In the data rows, the value 128 means zero.
Here is a table of points, one per row:
np.array([149, 149, 131, 199, 133, 87, 164, 142, 96, 150, 141, 87, 90,
          51, 141, 159, 83, 173, 144, 102, 84, 114, 97, 137, 142, 166,
          149, 99, 157, 165, 135, 143])
np.array([144, 144, 167, 108, 99, 134, 72, 140, 106, 80, 82, 138, 99,
          143, 190, 104, 114, 86, 92, 117, 126, 78, 196, 102, 110, 155,
          106, 171, 172, 113, 140, 116])
np.array([120, 162, 40, 142, 130, 109, 88, 121, 157, 92, 117, 166, 122,
          107, 153, 125, 156, 126, 158, 149, 70, 152, 136, 145, 146, 116,
          145, 101, 125, 156, 75, 94])
np.array([167, 176, 113, 115, 137, 194, 79, 158, 127, 150, 145, 134, 162,
          159, 189, 165, 153, 130, 158, 157, 95, 108, 143, 141, 169, 143,
          138, 102, 38, 121, 152, 142])
np.array([142, 85, 128, 81, 124, 115, 74, 67, 129, 129, 89, 63, 112,
          131, 139, 104, 110, 158, 140, 121, 155, 221, 128, 93, 193, 144,
          109, 123, 108, 157, 163, 98])
np.array([106, 144, 171, 121, 120, 118, 145, 149, 116, 130, 113, 129, 131,
          141, 132, 169, 141, 148, 178, 121, 133, 118, 135, 141, 186, 139,
          125, 108, 229, 106, 113, 162])
np.array([127, 149, 188, 135, 152, 157, 135, 174, 158, 143, 119, 85, 134,
          136, 160, 110, 154, 104, 152, 144, 172, 128, 170, 95, 95, 156,
          105, 46, 72, 114, 135, 152])
np.array([122, 150, 97, 102, 163, 165, 148, 101, 148, 103, 127, 131, 159,
          157, 109, 149, 186, 134, 162, 101, 136, 115, 51, 83, 76, 164,
          104, 131, 97, 105, 135, 67])
np.array([122, 152, 85, 152, 188, 108, 82, 147, 139, 137, 164, 135, 68,
          148, 105, 173, 200, 129, 108, 148, 149, 78, 103, 85, 135, 101,
          98, 126, 124, 106, 199, 147])
np.array([151, 158, 121, 111, 132, 106, 189, 154, 130, 150, 117, 152, 88,
          125, 194, 31, 175, 62, 87, 113, 91, 150, 119, 163, 148, 142,
          120, 145, 132, 97, 130, 135])
np.array([104, 147, 163, 78, 157, 134, 162, 125, 140, 150, 86, 166, 53,
          195, 92, 165, 72, 148, 150, 128, 142, 99, 128, 162, 166, 123,
          97, 168, 83, 182, 73, 175])
np.array([109, 146, 111, 119, 172, 117, 132, 156, 85, 125, 132, 150, 160,
          132, 142, 189, 132, 181, 133, 165, 173, 173, 141, 150, 110, 111,
          108, 72, 160, 133, 163, 111])
np.array([159, 72, 170, 98, 108, 193, 158, 157, 198, 132, 106, 108, 126,
          142, 89, 121, 162, 120, 133, 181, 128, 149, 85, 99, 148, 116,
          144, 102, 172, 143, 148, 105])
np.array([135, 143, 78, 103, 140, 151, 118, 179, 160, 113, 111, 58, 118,
          139, 139, 160, 105, 103, 124, 118, 156, 125, 37, 195, 60, 163,
          122, 94, 159, 135, 126, 137])
np.array([130, 124, 129, 126, 108, 187, 105, 87, 102, 151, 157, 148, 72,
          155, 74, 124, 73, 215, 120, 126, 150, 123, 129, 169, 142, 148,
          135, 64, 150, 147, 132, 78])
np.array([133, 123, 157, 130, 116, 144, 163, 92, 172, 125, 111, 140, 164,
          111, 133, 108, 144, 136, 124, 180, 138, 141, 135, 146, 54, 182,
          145, 153, 113, 155, 177, 192])
np.array([109, 118, 169, 126, 126, 117, 139, 179, 100, 117, 112, 172, 115,
          72, 106, 143, 93, 106, 132, 136, 52, 179, 123, 147, 98, 97,
          109, 161, 79, 38, 126, 134])
np.array([96, 115, 200, 119, 103, 143, 109, 61, 135, 108, 181, 136, 122,
          76, 166, 153, 113, 135, 149, 124, 67, 76, 144, 111, 125, 145,
          138, 113, 133, 85, 98, 126])
np.array([84, 157, 109, 171, 140, 145, 125, 145, 134, 125, 178, 129, 79,
          130, 137, 114, 92, 29, 151, 138, 132, 163, 168, 103, 139, 127,
          121, 148, 136, 157, 127, 107])
np.array([70, 154, 140, 102, 87, 100, 131, 134, 108, 182, 105, 141, 126,
          82, 164, 139, 168, 164, 168, 96, 151, 127, 137, 107, 115, 75,
          59, 138, 110, 129, 102, 163])
np.array([142, 95, 161, 165, 116, 102, 100, 100, 123, 213, 136, 141, 138,
          161, 113, 118, 140, 67, 105, 97, 94, 109, 145, 150, 84, 115,
          118, 144, 117, 111, 127, 130])
np.array([134, 122, 50, 122, 95, 165, 179, 142, 142, 100, 177, 158, 156,
          110, 127, 107, 112, 177, 108, 100, 153, 159, 177, 95, 107, 114,
          110, 162, 130, 191, 118, 176])
np.array([136, 199, 167, 146, 118, 75, 72, 151, 153, 80, 167, 117, 147,
          149, 96, 110, 143, 141, 199, 104, 139, 152, 118, 138, 123, 159,
          152, 183, 161, 110, 122, 148])
np.array([81, 122, 103, 131, 201, 145, 136, 71, 131, 104, 161, 105, 134,
          132, 121, 144, 134, 196, 56, 187, 128, 151, 153, 126, 154, 164,
          106, 151, 145, 109, 132, 160])
np.array([97, 66, 125, 152, 108, 132, 110, 166, 130, 179, 154, 137, 122,
          154, 170, 104, 161, 91, 163, 99, 102, 130, 143, 76, 96, 136,
          126, 167, 152, 132, 97, 126])
np.array([140, 146, 77, 133, 84, 76, 220, 106, 123, 163, 71, 51, 117,
          151, 115, 166, 84, 127, 134, 158, 139, 63, 170, 123, 134, 130,
          110, 138, 85, 59, 126, 93])
np.array([109, 101, 96, 169, 121, 161, 141, 147, 125, 33, 87, 114, 118,
          102, 86, 100, 121, 120, 112, 100, 158, 111, 102, 103, 146, 96,
          172, 111, 98, 134, 112, 171])
np.array([111, 123, 129, 196, 108, 204, 117, 125, 95, 153, 74, 137, 107,
          99, 153, 142, 150, 120, 117, 81, 181, 171, 125, 151, 138, 147,
          134, 193, 132, 104, 87, 102])
np.array([104, 91, 142, 110, 87, 107, 139, 110, 108, 109, 137, 184, 91,
          92, 150, 122, 147, 102, 113, 109, 178, 99, 124, 139, 112, 144,
          184, 88, 95, 157, 181, 80])
np.array([137, 174, 140, 152, 122, 115, 132, 154, 165, 140, 119, 163, 141,
          110, 93, 77, 87, 182, 93, 69, 149, 151, 169, 105, 121, 100,
          151, 95, 109, 92, 124, 75])
np.array([132, 91, 160, 110, 108, 76, 215, 170, 141, 115, 138, 109, 117,
          179, 135, 193, 81, 165, 121, 106, 113, 148, 134, 97, 142, 116,
          146, 149, 169, 144, 122, 88])
np.array([170, 121, 172, 144, 173, 139, 158, 177, 147, 127, 160, 129, 129,
          127, 137, 153, 206, 122, 89, 132, 129, 111, 118, 140, 133, 105,
          161, 142, 123, 108, 160, 118])
np.array([62, 154, 126, 84, 109, 128, 65, 122, 146, 179, 104, 99, 136,
          108, 141, 132, 85, 148, 134, 80, 117, 135, 86, 119, 158, 92,
          161, 132, 161, 89, 181, 158])
np.array([109, 84, 106, 104, 142, 87, 143, 140, 88, 109, 139, 127, 159,
          116, 124, 92, 126, 147, 140, 160, 132, 118, 135, 116, 145, 185,
          204, 168, 78, 145, 174, 119])
np.array([154, 151, 155, 117, 154, 122, 138, 142, 88, 116, 119, 133, 145,
          183, 127, 118, 145, 72, 73, 84, 54, 130, 111, 75, 185, 165,
          132, 117, 129, 161, 102, 170])
np.array([145, 164, 116, 113, 164, 150, 173, 86, 115, 115, 109, 110, 170,
          101, 124, 157, 80, 57, 156, 67, 94, 145, 155, 144, 135, 101,
          112, 146, 179, 174, 194, 101])
np.array([135, 137, 127, 188, 169, 162, 104, 118, 124, 187, 106, 130, 151,
          137, 98, 64, 115, 143, 114, 206, 91, 97, 96, 108, 78, 100,
          135, 138, 149, 164, 160, 137])
np.array([140, 159, 129, 128, 104, 99, 138, 65, 123, 116, 207, 127, 110,
          168, 189, 106, 97, 118, 100, 137, 158, 143, 92, 155, 109, 86,
          168, 76, 122, 103, 101, 168])
np.array([192, 155, 124, 73, 135, 125, 100, 103, 105, 140, 109, 118, 65,
          89, 89, 136, 158, 168, 147, 132, 118, 155, 175, 108, 92, 109,
          168, 133, 155, 138, 104, 128])
np.array([181, 99, 153, 112, 166, 138, 115, 153, 121, 120, 138, 139, 171,
          100, 174, 110, 76, 156, 145, 186, 181, 98, 80, 99, 136, 111,
          78, 131, 134, 138, 122, 107])
np.array([155, 113, 115, 135, 131, 125, 114, 116, 131, 162, 164, 190, 141,
          100, 115, 90, 116, 127, 143, 99, 100, 116, 110, 135, 166, 182,
          53, 129, 146, 99, 100, 126])
np.array([196, 70, 80, 140, 124, 161, 123, 107, 75, 99, 164, 145, 143,
          157, 68, 145, 120, 97, 141, 159, 138, 170, 132, 127, 100, 117,
          152, 131, 136, 86, 110, 177])
np.array([104, 81, 127, 76, 177, 140, 118, 120, 125, 120, 177, 58, 152,
          82, 97, 81, 160, 109, 114, 141, 113, 97, 179, 158, 113, 96,
          116, 119, 74, 107, 94, 121])
np.array([153, 126, 147, 133, 163, 114, 122, 41, 150, 103, 123, 166, 156,
          121, 116, 118, 139, 76, 137, 131, 192, 112, 101, 133, 152, 110,
          162, 149, 132, 138, 82, 114])
np.array([119, 56, 77, 124, 125, 116, 125, 122, 127, 112, 107, 127, 142,
          155, 151, 61, 153, 132, 175, 152, 141, 95, 160, 207, 154, 113,
          159, 120, 147, 110, 142, 136])
np.array([91, 175, 122, 113, 32, 115, 142, 172, 104, 145, 155, 131, 181,
          75, 58, 139, 123, 92, 64, 202, 172, 107, 129, 140, 126, 138,
          155, 115, 152, 170, 122, 108])
np.array([109, 135, 122, 146, 147, 116, 131, 128, 111, 109, 104, 121, 176,
          142, 131, 111, 163, 180, 94, 141, 132, 141, 109, 155, 94, 87,
          177, 142, 127, 172, 61, 91])
np.array([140, 103, 105, 122, 121, 110, 92, 158, 191, 152, 120, 120, 144,
          150, 129, 194, 85, 116, 93, 95, 100, 108, 163, 171, 145, 136,
          97, 177, 80, 139, 117, 119])
np.array([122, 132, 162, 175, 50, 127, 120, 102, 106, 83, 127, 101, 113,
          182, 112, 126, 140, 158, 142, 115, 97, 138, 76, 139, 145, 98,
          26, 147, 115, 147, 169, 112])
np.array([116, 88, 121, 149, 112, 42, 94, 116, 148, 125, 53, 143, 127,
          140, 109, 179, 130, 106, 113, 107, 105, 125, 130, 92, 121, 133,
          97, 43, 121, 125, 109, 157])
These points spread out most along one direction. Take the direction at right angles to it along which they spread out most. Then take the direction at right angles to both along which they spread out most. Go by this last direction. How many in every 100 of the points above lie lower along it than each point below? Round to a whole number. More than half of the points above lie lower than the first one.
np.array([109, 84, 106, 104, 142, 87, 143, 140, 88, 109, 139, 127, 159,
          116, 124, 92, 126, 147, 140, 160, 132, 118, 135, 116, 145, 185,
          204, 168, 78, 145, 174, 119]) 86
np.array([106, 144, 171, 121, 120, 118, 145, 149, 116, 130, 113, 129, 131,
          141, 132, 169, 141, 148, 178, 121, 133, 118, 135, 141, 186, 139,
          125, 108, 229, 106, 113, 162]) 30
np.array([140, 146, 77, 133, 84, 76, 220, 106, 123, 163, 71, 51, 117,
          151, 115, 166, 84, 127, 134, 158, 139, 63, 170, 123, 134, 130,
          110, 138, 85, 59, 126, 93]) 40
np.array([135, 137, 127, 188, 169, 162, 104, 118, 124, 187, 106, 130, 151,
          137, 98, 64, 115, 143, 114, 206, 91, 97, 96, 108, 78, 100,
          135, 138, 149, 164, 160, 137]) 20
np.array([145, 164, 116, 113, 164, 150, 173, 86, 115, 115, 109, 110, 170,
          101, 124, 157, 80, 57, 156, 67, 94, 145, 155, 144, 135, 101,
          112, 146, 179, 174, 194, 101]) 72
np.array([134, 122, 50, 122, 95, 165, 179, 142, 142, 100, 177, 158, 156,
          110, 127, 107, 112, 177, 108, 100, 153, 159, 177, 95, 107, 114,
          110, 162, 130, 191, 118, 176]) 98
np.array([170, 121, 172, 144, 173, 139, 158, 177, 147, 127, 160, 129, 129,
          127, 137, 153, 206, 122, 89, 132, 129, 111, 118, 140, 133, 105,
          161, 142, 123, 108, 160, 118]) 10
np.array([144, 144, 167, 108, 99, 134, 72, 140, 106, 80, 82, 138, 99,
          143, 190, 104, 114, 86, 92, 117, 126, 78, 196, 102, 110, 155,
          106, 171, 172, 113, 140, 116]) 58
np.array([116, 88, 121, 149, 112, 42, 94, 116, 148, 125, 53, 143, 127,
          140, 109, 179, 130, 106, 113, 107, 105, 125, 130, 92, 121, 133,
          97, 43, 121, 125, 109, 157]) 22
np.array([192, 155, 124, 73, 135, 125, 100, 103, 105, 140, 109, 118, 65,
          89, 89, 136, 158, 168, 147, 132, 118, 155, 175, 108, 92, 109,
          168, 133, 155, 138, 104, 128]) 68
np.array([159, 72, 170, 98, 108, 193, 158, 157, 198, 132, 106, 108, 126,
          142, 89, 121, 162, 120, 133, 181, 128, 149, 85, 99, 148, 116,
          144, 102, 172, 143, 148, 105]) 12
np.array([109, 118, 169, 126, 126, 117, 139, 179, 100, 117, 112, 172, 115,
          72, 106, 143, 93, 106, 132, 136, 52, 179, 123, 147, 98, 97,
          109, 161, 79, 38, 126, 134]) 66
np.array([149, 149, 131, 199, 133, 87, 164, 142, 96, 150, 141, 87, 90,
          51, 141, 159, 83, 173, 144, 102, 84, 114, 97, 137, 142, 166,
          149, 99, 157, 165, 135, 143]) 62
